Rotation paths and how fast each direction turns (degrees each step):
Each turn is a multiple of 5 degrees from 10 to 175, or 0.
Each row of a path follows its step; steps can be skipped.
Path 1:
step 11: [-42  23   0  30   3  -1  45  21  -2  -1  15  -8 -15  19  -2  25  -1 -37
 -17 -28 -14   8  10  22  32   0 -15  19  25 -18 -21  14  -8 -10   0 -18
  -2 -24  31 -25  39  11  32 -41   5  -7  10 -15   2  -2 -21  34  -7  32
  44 -21 -27  17  -3  -9 -19   1   4   3 -20 -29   4  23   6 -52  31   4
   5 -29  29  15 -10  -8   7  39]
step 12: [-15  -6  -2  -7 -20 -24  -1  45  10  17  25   5 -38  24 -23  -5  34   2
 -24 -10 -18 -23 -16 -44  32  38   3 -12 -16  -9  35  -2 -20  30 -10  -7
 -15 -45   8  21  11 -19  23 -10   6  10  21 -12  -4  17  -8  47  13 -18
  16   0  -4  10  39   3 -40 -16  18  60   6  -1  -1   4 -11 -30 -11   1
  18  22 -10  10  10  35   3  24]
step 15: [ 19   7 -19 -11  14  24  13  48  26  -4  23   7  -8 -21  11  16  14  -9
 -27 -27  -4 -16  -8 -19  32  25  21 -29  -7  -7  11 -12   6  23 -25   3
 -22 -52  16  -2  13   2  19 -22  21  14  15 -34 -15  22  -3  25 -18   8
  -2  -1 -24 -28 -43  -1 -35 -27  25  -8   3   7  13  71  23 -35 -22  -7
 -23  -3 -21  -7 -34   9   9  -5]
step 17: [  0 -10 -24  57  14 -21  29  12   4  70  15  -1 -21 -14  -3  20   3 -20
 -23  -1   1 -25  -3  -4 -16   7   3  23  11  -3  28  -9 -15  41   3  10
 -24 -17   5 -20  -5  -8  34  13   9 -27 -52   8  27  -2 -34  41  36 -13
  15   8 -10  18 -22   4  -8  32 -35   6  10 -12  12   2  11  14  44 -12
  34 -17  12  -1   9  19 -20  -8]
step 23: [-25  36  -1  19  17  -7  33  26  -8  33  -8 -25  -6   6 -14   1 -26 -10
 -24 -23   5 -20 -24  -7 -17 -12  20 -21 -15 -32  -6  37 -34  17 -16 -46
  37 -25 -17  -9   0  22  46 -16   8  -5  10  11 -22  -4 -14 -11  50 -12
  11 -34   7   6   1  32 -24 -15  17   4 -20 -19  13  38  44 -15  23   9
  13  10  20  -4 -30   8  18  11]
step 26: [  2 -26 -20  27  32   1  16  44  -7  38 -13 -31  -2   2   3  28  19  -5
  -1  -7 -20 -54 -24   0  -9  -2  16 -26 -24 -43   2  18  23  15  12   0
  10 -39  29 -24   9  23  17   0  10 -38 -22  13 -20 -10 -25  -3  -6 -29
 -14 -13  -9   5 -51  23  -6  17 -10  33   8  13  45  -6   1 -16  22  -3
  31  -2  33 -13 -21  10 -20 -17]
step 27: [-22  12 -18  28  17 -16  13  -4  13  -5  36  36  -5 -29   2  36  45 -14
 -26 -19  -8 -31  12  10   6  28   4   4   4 -13  -7  36  17  10 -29  -4
 -21 -37 -12   6   8  -6  16 -17  14 -30 -12  -6  20 -36 -29  30  32  33
  -8 -19 -14 -50 -10  13 -32 -30 -35 -12   7 -26  27  34  36  14   2  -5
  18  -7   3 -15 -16   1  -4  27]
step 30: [ -7  30 -29  26  18 -24 -11   4  -9  42  23  -1 -23  -2 -13  49  21 -29
  -6  -6 -39 -31  -3  -5  -8   4 -11  28 -13 -26   9  37  12  52 -13   7
   0 -19  -3  13   9  29  18  20 -17  20  10 -46   9   3  35  14   9 -37
  18  18 -16 -19  32  15 -37   2 -29   8 -14 -14  30  18  21  -9  15   5
  37  11  17  16  -4   7  15  18]
[  1  -9  -7  -1   8  -6   1   7  -6  -8   1   3  -1   8   2  -3   2   9
   3   0   2  -1  -7   2   9   5   5   0   4  -7  -3   1   4  -2   6  -3
   0   0 -11   1  -6   4   3   3  14  10   5  -2   1   1  -6   4  -4  -5
   1   3  -1  -6  -1   5  12  -7  -2  -2  -8  -3   0   3  -2   6   1  -5
   2   2   3  -2  -1   3   3  -5] : 130
[ -3  -3  12  -9   3  -3   1   6   2   5  -2   3  -4   1   0  -7  -2  -4
   2   0   3   7  -6  -3   4  10  -9   3  12  -3   1   8  -5   6   3   6
 -11   3   5   0   3   3  -2  -1  10  -3   2   6   5  -2   5   2   0  -9
   2  10  -1  11   0  -1  -3   6   2  -4  -3   7   6  -3  -2   2  -3   1
   1   2  -6   3  -1  -4  -4   4] : 85
[ -1   4   7   3   1  -5  -1   1   3   0   0  -6  -4  -3  -6  12  -1  -2
  -1   7   4  -1   0   6  13  -1 -14   1   1  -7  -4  -1   4  -3  -1   3
   4   0  -8   2  -6  -5   1   3  -2   5  -2   0  -2   4   7   1 -10   1
  -8   4   5  -5  -4   6  -7   4   6  -5   4   8  -4   6  -3  -6   4  -2
   3   3   7   0  -2  -7  -7  -9] : 70
[  7  -5   3   2   3   0  -3   0  -4   9   3   7   5   5   0   0   1   1
  -6   9  -1   1   0   4   5  -1   4  -1   1   6   2   3  10   2   5   5
   4  -3   1   4   6   5   6  -4  -7  -4  -2  -9  -3   5  -3   2  -6   7
   3  16   8  10   7   0   4  -2  -2   7   6   4   1   1  -2  -1  -1 -10
   6   1   8   6  -3   1   4   5] : 80
[ -5   9   1   5   3   4  -5  -9  -1  -6   2   4   5 -10  -5  -2   9   1
   8   1  -4  -6  -3   4   4   6   3   0   4  -2   7   5   3   3   0   0
  -2  -5   0   7  -4   9   1   3  -5 -10   3  -6  -6   5   1   0  -3  -5
  -9   6  -9  -7   4   0  -4  -3   3  -3  -4   1  -5  -3   4   3 -13  -3
  -2   5  -7  -4   6   4  -2   3] : 125
[  6   8  -2  -2 -10  -9  -4   6  -4  -4  12  -4   4  -2   1  -5   4   2
  -5   3   1  -1   4   6  -3   9  -7  -2   8 -10   2   2  -3   2  -5   3
  -1   8  -3 -10  -2   6   2  -5  -3   2   4  -7   1   3   0  -9  -5   1
   0  -5  -1   9   6  -1   5   0   4   8  -2  -2  -2   0   3  -2   8   7
  -3   2   5  -2   7   4   0   2] : 35
[ -4   1  -3  -8  -3   7   2   2   5   0  -2  -1   6   2  -4   2   4   0
  10   2  -7   4  -4  -8   9   4   0  -7  -7   0   1  -1   2   4   1   0
   1  -5   4  -7  13   9  -3  -1   1   4   7 -10  -2  -1  -2  -1   5  -6
  -4  -4  -1  -3   4  -1   3   2   8  -2   6  -2   7   1  -1  -5  -1   9
   6  -3  14   1  -2  -6   1  -6] : 100
Path 2:
step 4: [  1   1  -1  40  39   7   3 -18  26  11  11 -10  12   1  38 -11 -23  -3
  -3 -10  -9  14  11 -14   6  -5 -16  12 -35  10  20 -19   6  60  27  -7
   4  30  22 -17 -10 -31 -19  29  25  -8  12  13 -27 -21   0   0  -7   1
  22 -30 -11 -48   1  17 -26   9   0  17 -17   2 -28   6   5  11  12  79
 -21 -11   2 -15   3  44 -14  17]
step 5: [  0  -6  39  35  12   8   5 -14   5  -4  11  -2   2  27  11  -3 -45 -30
 -10   8  35 -14 -15  20  20   8 -18 -20 -19 -20  57 -24   0  27  42 -25
   8   1  -8  -3 -10 -20 -31 -36 -13  21  47 -20 -32  21  19  32   0  40
  -4  16 -11 -20  19  20  19   3  18   0   7  -4  -2   8  23 -24  -4 -11
 -11 -30  51   9  -8   7   2 -23]
step 7: [-15 -23  24  16  28  12 -17   1  31   4 -14  24   0  -7  19 -18  15  -8
 -30  17   8  -4   2 -12  30  13 -15 -32   8  35 -16  -3  11  25  28 -20
 -19  -7   8 -12 -11  -2  30   5  -7  -2 -12 -47  17  -1  30  33  -4  23
 -46 -11  43 -22   4   6 -39  22   8  34   6 -43  25  16  13  27   2   3
   2 -25  17 -25  12  45 -27  36]
step 14: [ -7 -15  32 -33 -23  49  14 -17   6   5  16  19 -32 -35  14  33   3 -16
  15  -2  34  19  18 -23  18 -31   3 -32  16  11 -24  -6  -6  45 -21   3
  -8  25  14  -9  -3   7 -41   0   5  -5 -21  -5   4  28 -14  12   9 -28
 -11 -40   5 -15   9  24 -52 -47  11 -37  14  13  13   8   5  16 -13 -11
  14   7  -8  -6   6  36  30  16]
step 19: [ 12  -2  17   5  11 -16  33 -37  32  36  17  10  10 -22 -22  33  12  41
   6 -36  16  -9   0 -20 -16 -14  -7 -49  46   3   5  10  -8  40  16   8
 -41 -18   1  10 -19  -6 -62   3  15 -22  26 -21 -11  -6  -9  -7  14  29
   7  -9  12 -41   9  10  -7  18 -15 -10  21  17 -28  10  -3 -20 -22  36
  -7 -19 -10  -3 -12   1  -8  17]
step 25: [ -2 -23  14 -10 -37  48   4  14  22 -23  30  15   4 -12   9  26   4   8
   0 -24 -19  12  22   2  -4   2  32  -2   1  17 -59 -41   2  34  -5 -14
 -32 -24  11  12 -29  36 -27  22  15  -7  16 -15   1 -31  51  -7  -5  17
   6  -5 -15   5 -52  35   5 -15   5 -11  10  37  -4 -12  38  16   5  13
  -4  13  13  -3 -20  26 -10  -1]
step 27: [ 11  18 -16   5 -10 -14 -50  15 -14 -32  -1  24  27   6 -13   9 -11  38
  27 -26   3  23   4 -29 -24  13  30 -36 -29  22 -15 -27  13  26   2  31
 -28  30  20  10  20 -44 -13 -39   8  -4  11  -5  -5  35   3  19  14  -8
   6 -11   8  -4 -33  28  30  12  -9   3  23  -1   9  24  53 -42   8  18
   0   9  -8 -20   9  -6  -1 -24]
step 29: [-19   5  -4  -9  10  19 -14  25  64   0  17  16 -16 -13  19   9 -24  15
  11  -6  16  12  43  -8 -12 -40  29  -2 -32   9   5   8   8  15 -11  12
  17  -3  31   8  -8 -45  -4   3   5  -6 -48  18  -1 -11  14 -13  29  -2
   6  -6  15 -12 -27  24  23 -11  32 -25 -31  25   6  29  15  35 -21  32
  39 -17 -22 -17  -3  -7 -12  49]
[ -1   4  -2  -4   7  -2 -10  -2 -14  -1  -5   6   4  -5   5  -6   7  -8
   6   2  -6   3   7 -10   1  -1  -2  -5   6  -1   2  10   1   5  12   6
  -8  -7   6   2   5   3   7  -2   3 -10   2  -3  -2  -1  -3  -2   3   6
   5  -1  -5   1  -1   3  -4   4  -2  -3   5  -4  -6   2  -1   4  -4   3
  -4  -3   1   3   7  -4  -1  -1] : 90
[  7  -4  -1  11  -9  -1   1 -10   3   0  -1  -7  -2  -1   6  -7   6   2
   0   6   6  -5  -1   7   2   6  -2  -3  -4   3  -3   4   2  -3   9  -8
  -1  -2  -4   4   3   6   2   3   1  -8   3  -5  -3  -6  -3   8  -2  10
  -4   7   4  -7   4  -3   8   7  -6  -1   3   5  -2   0   1   5   6  -2
  -8   7   0  -7   4   0   3   7] : 25
[ -2  -6  -5  -3  -5  15  -3  -4   1  -1  -4   0   6   6   4   3  -4   1
  -1   1   0   1  10   0   1  -4  -5   1   4   1  -1   3  10   0   6  -6
   4   6  -7  -4   1  -4   1  -3  -8  -4  -7  -7   1   0   6   3   3  -4
   5   1  -6  -1   8   3   8  -2   9  -2   5 -11   8   1  -5  -7   1  -8
   1  -1   0   5   1  -3   6   4] : 170
[ -4   6  -4  -2  10  -4   2 -13  -8  -6   6   4  -3  -4   4  -3  -6  -1
  -4   1  -1  -6  -3   0  -4   5   2   4   1 -11  -4  -4  10   7   2  -7
  10  -1   5  -9   3  -6   1  -1   2  -1   2   5  -1   1   1  11   5   4
  -3  -1  -2   0   9  -7  -9   2   1   0  -2  -1   8  -2  -4   8   2  -2
   3  -1   5  -3  -5   6  -3  -2] : 10
[ -9  -1  -1   3  -6 -12  -3   7   0   2  -8   1   2   1   4  -1   1  10
  -4   5   0   2  -3   2  -4  10  -6 -10   3   0 -11   1  -5   3   6   3
   7  -2  -3  -4   5  -4   0   4   3   6   4  -5   7   1  -5  -3   0  -2
   1  -7   0  -1   3   2  -3   3   4   0   5  -7   4   3  -5  -4  -6  10
  -4   3  -7  -4 -10   1   6  -3] : 90
Path 3:
step 0: [ 26  10 -12  25  12  19   3 -17 -37  -5  35  28  -7   8  22   9  15 -47
 -13  17 -11   8 -11  14  12   4  -2 -52  16 -41  11  20   7  47 -22 -10
 -10  21  14   5 -10 -19   1 -13 -25 -17 -14   7   2 -15  57 -10  37 -21
 -13  12 -19   5  32  17 -20 -16   1 -21  35   5 -31   1 -27  -9  -6 -14
 -19  -6  11  -6 -11 -16  22  18]
step 6: [ -3  32  10  -9   2 -20  -6 -27   2  21  21 -15  24  11   4  16 -11 -14
  15   4   1 -52 -47  29  10 -28  21   6  -9   6   5  38  -4  -4 -20   7
  -6  23  13  24 -19  17 -40  45  25   8   9  -1  -1  11 -25  45  -1  -9
 -22  23  20  24  13  21 -21  -7  30  15 -12  19  16   5  -8 -21  -6   1
  30   5  21  25  31  30 -10  14]
step 12: [  9 -27 -34  18 -20   3  26  24 -11   7  15 -31  23  -3  29  12 -11 -35
   8 -18   7  -8  -7 -15   0  -3 -32  16 -42   3 -23   7 -33  31  20  -2
  -4   4  31 -21   4 -12   9 -17  23   8   2  -4 -62 -20  21   3 -19 -24
 -11 -20 -20   7  -8 -23 -14 -57 -18 -23  -7   6  25  17  10 -41   6   2
   6   6 -20   5 -23  18  15   9]
step 13: [-50  15 -21 -51 -10 -25  -7 -25 -15 -22 -10 -23   6  -4  -9  19  -8   5
 -21 -26 -25 -22   1 -11 -17 -12  17 -16 -46 -30   7  11 -26   7 -12   0
  -2  18  -2  21 -13  22  24 -24 -18   0  -6 -26  -3  18  -6   2 -13 -10
   5  -8 -17 -45 -35  30   3 -33 -18   6  24 -10  31   5  -2 -38   3 -19
 -28  36  18 -12   3 -24 -10  16]
step 14: [ -2  11  11 -33  -9  -9   7  20  49  21   8   4 -13  15 -25  -1 -34  47
 -36   3 -28  -8  -4  14   8   2  24 -17   5  -5  11  -6   2  44 -14 -35
   7  13  17  -2  23  15 -29 -26  36  -9 -37  10 -29  19  -8 -12   8  37
 -37 -23  -6   5   2  18   7   4 -11  -2  11 -20  19  -6  -4  -7   2 -23
  11 -18  28  -5  26  20 -51  -1]
step 25: [  2   9  -2  -7  12  43  31  23  11   3  26 -10  20  13   9  -3 -25  48
 -21   4   0 -24  -7  21  10 -39  29 -18 -29   4   7 -33   5 -27  -6 -20
  11   8  -1  20   2   9  12   0  30 -31   9  21  19 -26  49 -14 -28  25
  19   2 -10 -20  10  -4  14 -10 -10 -23  -6  -4 -40  -5  -2 -48 -51 -23
   6   1  13   8   2  -2 -25  -7]
step 27: [ 16  15  23  -5   6 -27  -9 -14 -39  12   7  25  -4  32 -13 -27   0   0
  26  -7 -14 -15  -5  28 -14  -3 -35  14   8  11  -9 -22  -4  17  16 -31
   3   6 -17 -27  32   2   3  27   9  42 -19  -1   3 -23   3   2 -28  32
  17  -2 -30  -5   1 -18 -42  53   5  18  29 -36   3 -18 -18  -9  14  -9
 -13   6  10   5  11   4  42  49]
step 31: [  4  27   5 -54  15 -60   5  17  -7  -9 -10   4   2  40 -33  18  -4  -5
  -3  23   8  -3   4   7  -1 -24  18   8  -7 -48  16  16  -2  28 -18  29
   9  -9  24  -3  -8 -29  11  -6   1 -13  42 -23 -58   6  21  32 -14   8
 -17  10 -11 -38  21  -5  31  17 -19  -6   7  -2  -2   8   1  20  15 -18
  -5 -27 -18 -13  -2   8  -4  10]
[ -4  -2  -1   0   4   4   9   4   1   7   0  -1  -1   2  -1  -1  -7   4
   0  -1   5   1   4   4  -8 -12   5  13  -5   0  -9  -2   1  -9   2   5
   2  -1   8 -10  -5   0  -2  -1   4  -7   1   1  -8  -2  -7  -4   3  -3
  -4  -4  -1  -6   3  -2  -4   3  -5  -4  -8   3 -10  -2  -9   8   2  -7
   1  -1  -1   4  -7   1   6   2] : 110
[ -4 -11  -1   3   9   5   2  -4  -2   5   3  -5  -1 -12   5   6   7  -6
  -2  -4   2  -4   2   1   5   4   3   4  -5   0   5  -6   4  -8   0   2
  -8   5  -5   1   8  -7   3   2  -1  -4   1  -1  -3   0   3  -3   3   9
   1  -6   1   5   4  -2   3  -9  -6  -3   0   1 -11  -1  12  -8   4  -2
   3   7   2  -5  -6   3   4  -1] : 85
[ -3  11   6  -5  -2  -4   4  -3   3  -9   7   0  -5   2  -3   5   7  -9
  -2   6  -4  -2   7   1  -7   0   5   1  -6   1   9  -9  -6  -2   1   1
  -2  -2   4  -6  -3  -1   4   6   2  -2   5  -3  11  -1   6  -3   2   2
   3   1   0 -11  -6  -3   6  -6  -4   1 -17  -5   2   3   2  -4  -5   3
   1  -6   0   2  -1  -1   2   2] : 120
[  8   4   1   8   0   3   2   1   6  -7  -3  -5  -2  -2  -3  -4  -1   7
  -3   2  -7  -2  -1   2  -4  -1   3   5   2  -2  10   2 -10   0  -9   0
  -1   3   0  14   0  -3   4  -1   7  -9  -7   1   7  -7  -2  -8   9   2
  -5  -3   7   1   8   4  -1   6   0  -6   5   5   0   1  -7  -4   0   0
  -3  -7   1  -4  -8   3  -2  -5] : 100
[  2  -6  -6  -5   4   3 -12  -5  11  -4  -6  -1  -5   1  -3  -4  -2  -3
  -3 -11  -7  -4  -4   1  -5   8 -13   9  -4   4  -1   7   1  -1   3  -8
   5  -4   0   5   6   4  -4   6   0  -2   8  -8  -1  -2  -1  -3   1  -4
  -7  -4  -3  -4  -5   4  -6  -3  -4  -3  -3  -1   3   2   4  -5  -1  -5
   0  -5  -2   7   2   0   3   7] : 45
[  4  -2  -6  -1   1   3  -4   0  -4   7  -6   1   7   3   2   8  -7   3
   4   0  -5   3  -5 -15  -2   1  -8   3   0  -4   4  -6  -4   0  -1   4
 -13   7  -1  -7  -5   4  -5   9  -1  -1   8   8   3   5   6 -10  -3   4
  -1  -4  -1   1  -4   1   1  -3  -2  -5   2   0  -2   4  -7  -1  -4   8
  -4  -3  -1   7  -1  -7  -2 -10] : 85
[ -5 -12   5   3  -3  -1  -4   0  -3  -2  -1   5  -1   4   2  -1   2   4
   1   3   4  12   3  -1   0   3  -5  -1 -16  -4  -3  -1  -7  -8   9   7
  -3   6  -4   0   0   3   5   1  -1   6  -5   0   3  -6 -11   0  14   4
   2  -2   2  -8  -5   4   3   5   6   4   4  -1   7  -8   1  -6   1   1
  -6   1   0   1   0  -4   3   6] : 130
